The rows below come in pairs that one turn or mirror swaps. Which row does each named row swap with?
Fep: [-1.36 -0.95  0.56  3.78 -0.45 -2.88  1.11  1.29  2.33  1.91  2.74 -0.29]
kesod: [ 0.07 -2.15 -2.88  1.09 -1.62 -3.28  1.31  1.27  0.30  1.52  2.36  1.62]
tizem: [-0.08 -1.96 -3.70  1.21  0.47 -3.92  0.73  0.15  1.12 -0.97  2.79 -0.43]
suk: [ 1.18 -1.58 -2.11  5.65 -1.17 -1.39  0.18 -0.96  2.79 -0.49  0.04 -0.31]
mun: [ 1.63 -0.47 -0.68  3.75  0.41 -1.64  0.21  0.54 -2.74  1.62  1.93 -0.18]
pozo: [-0.80 -0.03 -1.32  2.58 -1.26 -3.36 -0.12  1.44  3.56 -0.04  1.27 -1.94]
tus: [ 2.02 -0.83  0.40  5.63  0.37 -0.84  0.16  0.59 -0.19  0.38 -0.28  0.32]
rato: [ 2.46 -2.67 -0.98  4.49 -0.99 -3.02  2.33 -1.46  2.45  0.21  0.52 -1.30]
kif: [ 0.05 -1.93 -1.13  5.02  1.47 -2.64  1.37 -1.71  1.90 -0.84  1.84  0.64]
Lik: [ 2.21  1.22 -1.88  2.73 -0.27 -2.41 -0.73  0.18 -1.02 -0.88 -0.63 -1.10]
vifik: [-0.40 -2.57 -0.72  5.52  0.81 -2.61  0.04  0.80  1.32  2.82  1.99 -0.59]
pomir: [-0.28 -0.27 -2.40  1.64 -0.32 -4.78 -0.56  1.44  2.46  0.25 -0.72 -0.38]
telid: [ 1.36 -0.97 -0.49  1.53 -0.43 -3.44  1.00  1.15 -2.62  1.56  1.49  0.17]
Bol: [ 1.88 -2.83 -2.06  1.00 -1.53 -4.40  2.62  0.20  1.08  1.03  1.72 -0.47]
tur: [ 1.77 -0.79 -2.56  0.87 -0.82 -2.49 -0.58  2.73 -1.13  0.18  0.86 -0.55]
ledo: [ 2.53 -0.35 -0.91  4.68 -0.34 -2.09 -0.51 -0.46 -0.32 -0.75 -0.61 -2.47]

kif is swapped with tizem
Bol is swapped with rato
Fep is swapped with pozo

The rows below come in pairs that one turn or mirror swaps. Which row does each named row swap with?
puti: [ 2.30  0.47  1.64  3.27  0.30  2.28 -1.25 -2.94  1.29  0.20 -0.89  1.99
  1.79  0.71  1.25  1.21  0.33  1.31 -0.78  1.27  1.89 -0.17  2.18 -1.62
 -0.72 -1.57 -2.79 -0.48  0.99  0.67  1.96 -0.84 -1.87 -1.99  1.06 -1.79
 -0.13]
ruk: [-1.36  1.31 -1.41  1.89  2.18  1.14  0.47 -3.03  2.00 -0.48 -0.91  2.37
  1.52  2.25 -1.09 -1.06 -1.64  1.89  3.85 -0.08  1.56 -2.09  1.67  0.24
 -0.37  1.98  2.45  2.99 -0.60 -2.75 -0.16  0.08 -0.01 -0.12 -1.72  0.17
  1.07]
lada: [-1.81  2.08  0.05  0.17  0.31  2.29  1.60 -1.91 -0.18 -1.65 -0.86  0.55
  1.09  2.94 -0.84  2.08 -0.08  0.30  3.55  2.97  2.09 -1.05  1.10  0.13
  0.11  1.27  0.77  0.67  0.41  0.71 -0.96 -1.22 -0.14  0.62 -0.62  0.84
 -0.30]
Zade: [-0.35  2.02 -1.57 -0.32  0.95  1.19 -0.13 -2.35  2.09 -0.34 -0.34  0.60
  1.60  2.24 -1.42 -0.47 -2.08  1.38  4.04  0.50  1.57 -0.12  2.57  0.44
 -0.23  1.41  2.54  3.02  0.23 -2.19 -0.15  0.16 -0.35  0.42 -1.84  0.77
 -1.42]
fegoz: [ 0.65  1.69 -1.46  1.29  0.07  1.22  0.45 -3.25  0.94 -0.58  1.39  1.24
  2.55  1.79 -0.83 -1.15 -2.31  0.84  4.14 -0.04  0.80 -0.38  2.29  0.79
  0.39  1.74  3.12  3.00 -0.44 -1.23  0.05 -0.02 -0.06  0.53 -1.97  0.10
  0.24]
Bog: [ 2.43  2.15  2.21  0.25  1.75  1.18  0.41 -0.66  1.17  0.97 -1.57  2.89
  1.41  0.30 -0.65 -0.07 -0.92 -2.85 -1.23  0.59 -1.55 -1.06  0.68 -2.20
  0.47 -1.41 -1.48  0.61  0.28 -1.69  0.60 -1.71 -0.65 -1.85 -1.62 -1.97
  2.38]
rezor: [ 3.17  0.86  2.63  1.71  0.17  0.66 -1.85 -1.88  0.36  0.38  1.20  0.96
  2.24  0.50  0.38  0.03 -0.77 -0.12 -1.00  0.16 -1.89 -1.74  0.47 -1.06
  1.22 -2.45 -2.21  0.72 -0.43 -1.97  0.77  0.45 -1.39 -2.99 -1.17 -1.71
  3.21]
Tisut: [ 3.11  0.90  3.26  1.55  0.70  0.75 -1.25 -1.77  0.41  0.34  0.63  1.00
  1.47  0.83  0.54  0.72  0.47 -0.39 -1.60  0.75 -1.29 -1.63  0.18 -1.11
  1.22 -2.41 -2.78  0.01 -0.08 -1.81  0.66 -0.02 -1.57 -2.37 -0.45 -2.36
  3.03]
nuz: [-1.18  1.42 -1.59  0.68 -0.63  0.69  0.75 -4.37  1.17 -0.83  1.57  0.16
  0.73  2.98  0.31 -0.60 -1.17  2.19  3.66  1.45  0.98 -0.40  1.21  0.31
  0.29  0.75  1.53  2.65 -1.61 -0.17  0.62 -0.64  0.81  0.74 -2.97  0.11
 -0.45]
val: [ 1.76  0.75  3.62  0.65  1.17  0.99 -1.13 -1.39 -0.02  0.02  0.06  0.79
  1.88  1.24  1.13  0.82  1.32  0.93 -1.05  1.05 -0.98 -1.73  0.61 -1.31
  0.64 -2.78 -3.02 -0.91  0.60 -2.39  0.36 -0.31 -1.11 -2.31 -0.59 -3.31
  1.72]
nerev: [ 1.74  1.40  3.85  2.12  1.84  0.66 -0.89 -2.10  1.56 -0.01 -1.22  1.23
  0.54  1.13  0.40  1.17  0.49  0.93 -1.50  0.88 -0.29 -1.92 -0.73 -2.80
  0.80 -3.11 -2.67  0.78  0.80 -2.86  0.31 -0.66 -1.04 -1.48  0.25 -2.60
  1.77]
dake: [ 1.40  1.13  1.49  0.08  1.96  0.34 -0.63 -3.83  0.40  0.08 -1.15 -0.37
 -1.25  0.23  1.67  0.91  1.60  1.30 -1.86  0.98 -2.17 -1.47  0.30 -1.68
 -0.75 -1.38 -2.31  0.56  1.13 -1.41  0.64 -0.40 -1.21 -2.30 -0.11 -1.63
  1.70]
Zok: [-0.81  2.08 -0.78  1.98  1.35  0.89  0.80 -3.56  1.95 -0.98 -0.54  1.37
  1.53  2.10 -1.04 -0.61 -2.16  1.84  4.05  0.23  1.74 -0.79  1.39 -0.92
  0.08  0.93  3.06  3.53  0.46 -2.27 -0.20 -0.52  0.50  1.37 -1.05 -0.17
 -0.95]
vafe: [ 2.63  1.41  2.91  0.49  1.09  1.47 -1.83 -2.32  1.24  0.16  0.06  0.34
  1.66  0.23  1.44  1.58  0.74 -0.03 -2.56  1.04  0.14 -1.70  0.80 -0.80
  0.28 -2.32 -2.80 -0.28  1.50 -1.95  0.53 -0.32 -1.51 -0.47  0.04 -3.04
  1.91]
Fip: [-0.45  1.72  2.84  0.27  0.55  2.02  0.71 -1.13 -0.43 -1.16 -1.44  0.47
  0.50  2.45  0.11  3.16  1.52 -0.17  0.34  3.50  0.99 -1.80 -0.11 -0.87
  0.52 -1.14 -2.66 -0.98  0.62  0.35 -0.48 -1.28 -1.10 -1.09  0.13 -0.51
  1.37]
fab: [ 0.20  2.33 -1.63  0.28  0.56  2.00 -0.14 -3.61  1.66 -0.75  0.66  0.51
  2.59  1.25 -0.04 -0.14 -1.96  0.94  2.84  0.35  2.05 -0.48  2.88  1.01
 -0.41  1.61  2.86  2.41  1.13 -1.23 -0.04 -0.33 -0.05  2.27 -1.26 -0.67
 -0.85]
Naru: [-0.84  2.21 -2.29  1.11  0.91  1.58  1.21 -3.39  1.20 -0.73  0.91  0.38
  1.42  2.23 -0.77 -0.43 -1.61  1.31  4.83  1.48  2.07 -0.25  2.57  0.54
  0.30  1.71  1.46  2.68  0.34 -1.56 -0.17  0.14  0.47  1.03 -0.85  0.01
 -0.31]
resed: [-1.19  1.95 -1.12  0.32  0.35  2.25  1.12 -2.62  0.47 -1.31 -0.38  0.41
  1.54  3.17 -0.76  0.83 -1.33  1.16  4.46  1.46  1.81 -0.34  2.30  0.13
 -0.11  1.88  2.12  2.11  0.67 -0.25 -0.81 -0.73  0.20  1.17 -1.18  0.79
 -0.66]
tosot: [-0.72  2.37 -1.05  2.08  0.95  1.04  0.80 -3.22  1.54 -1.15  0.03  1.14
  1.71  2.14 -1.03 -0.54 -2.08  1.66  4.32  0.08  2.02 -0.62  1.52 -0.46
  0.06  0.97  2.93  3.12  0.33 -1.93 -0.03 -0.55  0.54  1.58 -1.18  0.10
 -1.19]
sumuf: [-0.48  1.01 -1.78  1.23  1.46  0.75  0.02 -3.13  0.85 -0.34  0.13  0.53
  1.64  2.64 -0.69 -0.10 -2.16  0.43  4.47  0.81  1.56 -0.51  1.97 -0.07
  0.83  1.67  2.76  3.29 -0.26 -1.49 -0.64 -0.30  0.22  1.74 -1.69 -0.26
 -0.16]
Zemo: [-0.62  1.53 -1.01  0.48  0.55  1.52  0.59 -2.86  0.43 -0.86  0.83  0.88
  2.89  2.52 -0.33 -0.95 -1.50  2.02  4.57  0.22  1.16 -0.50  2.68  0.63
 -0.02  1.31  2.80  2.14  0.30 -1.79 -0.24 -0.35  0.43  0.60 -2.00 -0.96
 -1.02]
bifu: [-0.68  1.78 -2.28 -0.20  1.50  0.67  0.74 -4.91  0.67 -0.60 -0.68 -0.15
 -0.44  1.23  0.41 -0.55 -0.64  2.01  2.74  0.17 -0.52 -0.46  1.96 -0.15
 -1.37  1.80  2.47  2.83  0.88 -0.87  0.04 -0.34 -0.08  0.16 -1.26  0.39
 -0.53]
nar: [ 1.95  1.42  3.79  2.26  1.57  0.55 -1.00 -1.81  1.22 -0.17 -0.77  0.99
  0.74  1.09  0.48  1.27  0.77  0.68 -1.45  0.79 -0.15 -1.88 -0.50 -2.34
  0.99 -3.31 -3.21  0.21  0.61 -2.57  0.71 -0.67 -1.03 -1.40  0.27 -2.40
  1.55]
Tuk: [ 0.85  2.74 -0.93  0.24  1.41  1.52  1.37 -1.53  1.50  0.29 -1.14  2.96
  2.06  0.97 -1.60 -1.21 -2.66 -2.17  2.49  0.05 -0.28 -0.27  2.02 -0.96
 -0.01  1.20  2.19  2.66  0.08 -1.23  0.26 -1.64  0.28  0.19 -2.51 -0.41
  0.59]
zoz: [ 1.24  1.05  3.49  0.49  1.00  1.70 -0.53 -1.28 -0.03 -0.41 -1.16  0.20
  0.70  2.05  0.69  2.42  1.31  0.27 -1.08  2.24 -0.17 -1.45  0.13 -1.72
  0.59 -2.22 -3.67 -0.59  0.93 -0.78 -0.17 -0.83 -1.37 -1.69  0.12 -1.53
  2.10]
Duda: [ 0.85  0.54  2.82  2.10  2.66  0.78 -1.13 -1.79  1.67  0.31 -1.51  2.20
  0.78  1.41  0.22  0.52  0.78  0.96 -1.17  0.69 -0.26 -3.15 -0.10 -1.46
  0.42 -1.60 -2.65  0.56 -0.35 -3.30  0.51  0.06 -1.37 -2.79 -0.47 -1.98
  3.55]
Vivi: [ 2.22  1.01  3.15 -0.20  1.49  0.62 -1.78 -0.99  1.77  0.56 -1.17  0.43
  0.61  1.15  0.08  1.33  0.65  0.32 -1.72  1.14 -0.34 -1.32  0.42 -1.49
  0.43 -2.70 -3.32  0.11  0.50 -2.91  0.49  0.09 -1.92 -2.61 -0.31 -1.76
  1.41]
Ture: [ 1.81  1.29  2.30  1.37  1.57  1.08 -0.57 -2.04  0.58  0.16  0.15  0.29
  0.45  1.08  0.62  1.24  1.34  0.24 -1.01  2.24 -0.05 -1.52  0.39 -1.33
  0.88 -2.37 -4.60 -0.25  0.50 -2.32  0.52 -0.05 -1.05 -1.93  0.58 -2.61
  2.61]
bef: [ 0.91  0.89 -0.98  3.18  0.03  2.47 -0.27 -3.67  1.62 -0.30 -0.44  2.07
  2.39  1.33  0.32  0.19 -1.31  1.84  2.63  0.78  3.13  0.58  3.44 -0.47
 -1.16  0.82  0.74  1.20  0.89  0.99  1.57 -0.67 -1.05 -0.22  0.25 -0.43
 -1.75]
vita: [-0.38  0.83 -2.04 -0.31  0.84  1.89  1.44 -2.81  1.61 -0.75  0.43  1.08
  2.08  2.28 -0.62  0.60 -2.45  2.75  4.47  0.01  1.16 -0.57  1.16  0.84
  0.07  0.82  2.49  2.61  0.97 -0.15  0.61 -1.52 -1.35 -0.24 -2.21 -0.74
  0.97]
teno: [ 1.83  0.22  2.06 -0.23  1.33  1.53 -0.06 -1.66  1.23  0.04 -0.17  0.88
  1.25  1.41  0.73  2.19  0.02  1.80 -0.54  0.64 -0.65 -1.65 -0.58 -0.82
  0.80 -2.89 -2.63  0.10  1.32 -0.80  1.13 -1.64 -2.56 -2.87 -1.02 -2.88
  3.54]
gunit: [ 2.11  0.16  2.79  1.33  2.09  0.24 -1.78 -1.80  0.44  0.76 -0.61  0.41
  0.67  1.49  0.84  1.67  0.70 -0.61 -1.39  1.61 -0.49 -1.69 -0.05 -1.98
  1.53 -2.50 -3.16  0.39 -0.08 -2.24 -0.03 -0.28 -1.31 -1.19 -0.41 -2.69
  2.63]
tuviv: [ 1.10  1.52 -1.31  1.46 -0.27  1.17 -0.50 -3.01  0.66 -0.38  1.78  1.08
  3.03  1.37 -0.74 -1.42 -2.94  0.77  3.68 -0.55 -0.17 -0.56  2.18  0.64
  0.58  1.05  2.67  3.06 -0.61 -1.37  0.13  0.54 -0.17 -0.63 -2.30  0.30
  0.88]
levin: [ 1.06  0.72  2.43  0.82 -0.06  0.26 -0.75 -3.24  0.84  0.04  0.93  0.03
 -0.06  1.89  1.58  1.01  1.32  1.19 -1.28  2.04 -0.83 -1.59 -0.50 -1.33
  0.92 -2.86 -3.62  0.17 -1.28 -0.89  1.20 -0.70 -0.50 -1.83 -1.84 -1.93
  1.91]

tosot is swapped with nar
tuviv is swapped with rezor
fab is swapped with vafe
ruk is swapped with Duda
resed is swapped with zoz
bef is swapped with puti
vita is swapped with teno

The rows below come in pairs that one turn or mirror swaps. Which row does each named row swap with?
nop: [-0.56  0.29  0.41 -0.02 -3.12 -0.33  1.17  0.11  1.84  0.78  0.62 -2.33
  1.72]
Viri: [ 0.90 -3.17 -0.76  0.67  0.56  2.03 -1.51  0.07 -2.51  0.90 -0.23 -2.08
 -0.33]
reruv: [-0.46  1.14  0.26 -0.57  1.97  0.71  0.42 -1.44  2.11  0.43  0.88 -0.91
 -0.65]
vivon: [-0.34  0.05  0.59 -0.06 -2.93  0.03  1.18  0.54  2.22  1.01  1.52 -2.04
  1.05]
Tipiv: [-1.48  0.63 -0.06  0.49 -2.44 -1.21 -0.23 -1.26  1.04  0.27 -2.48 -1.21
 -0.92]
takim: [-1.07 -0.93 -0.62  1.53 -2.96 -0.45 -1.35  0.06  0.31  0.78 -3.13 -1.81
 -0.26]
Ser: [ 1.05 -2.90 -0.41  1.56  0.10  1.66 -1.70 -0.06 -2.90  0.69 -0.07 -2.34
 -0.16]
donaz: [ 0.07 -0.29  0.58 -0.19 -2.74 -0.48  0.44  0.37  3.12  1.47 -0.39 -1.38
 -0.08]
nuv: [-0.26 -0.08 -0.86  0.26  0.67  0.79 -0.36  0.84  0.41  1.66 -1.10  0.73
 -3.18]
Faki: [-0.48 -0.93  0.53  1.78  0.26  1.82  0.61 -0.70 -1.93 -0.11  2.93 -1.10
  1.31]
bez: [-0.01 -1.12  0.57  1.09 -0.37  1.88  0.42 -0.55 -2.28 -0.28  2.90 -1.26
  1.59]
Gisam: [ 0.36 -0.56  0.68  1.88  1.53  1.43 -0.29 -0.79 -1.48  0.48  1.60  1.11
 -1.31]
mel: [-1.22 -0.65 -0.46  1.22 -2.00 -0.54 -1.28 -0.68 -0.15  0.51 -3.57 -1.43
 -0.40]
gorun: [ 1.49 -1.53 -0.50 -0.99  1.90  1.98 -0.71 -1.24 -0.89  0.47  1.24 -1.72
 -1.79]

donaz is swapped with Tipiv
nop is swapped with takim
vivon is swapped with mel

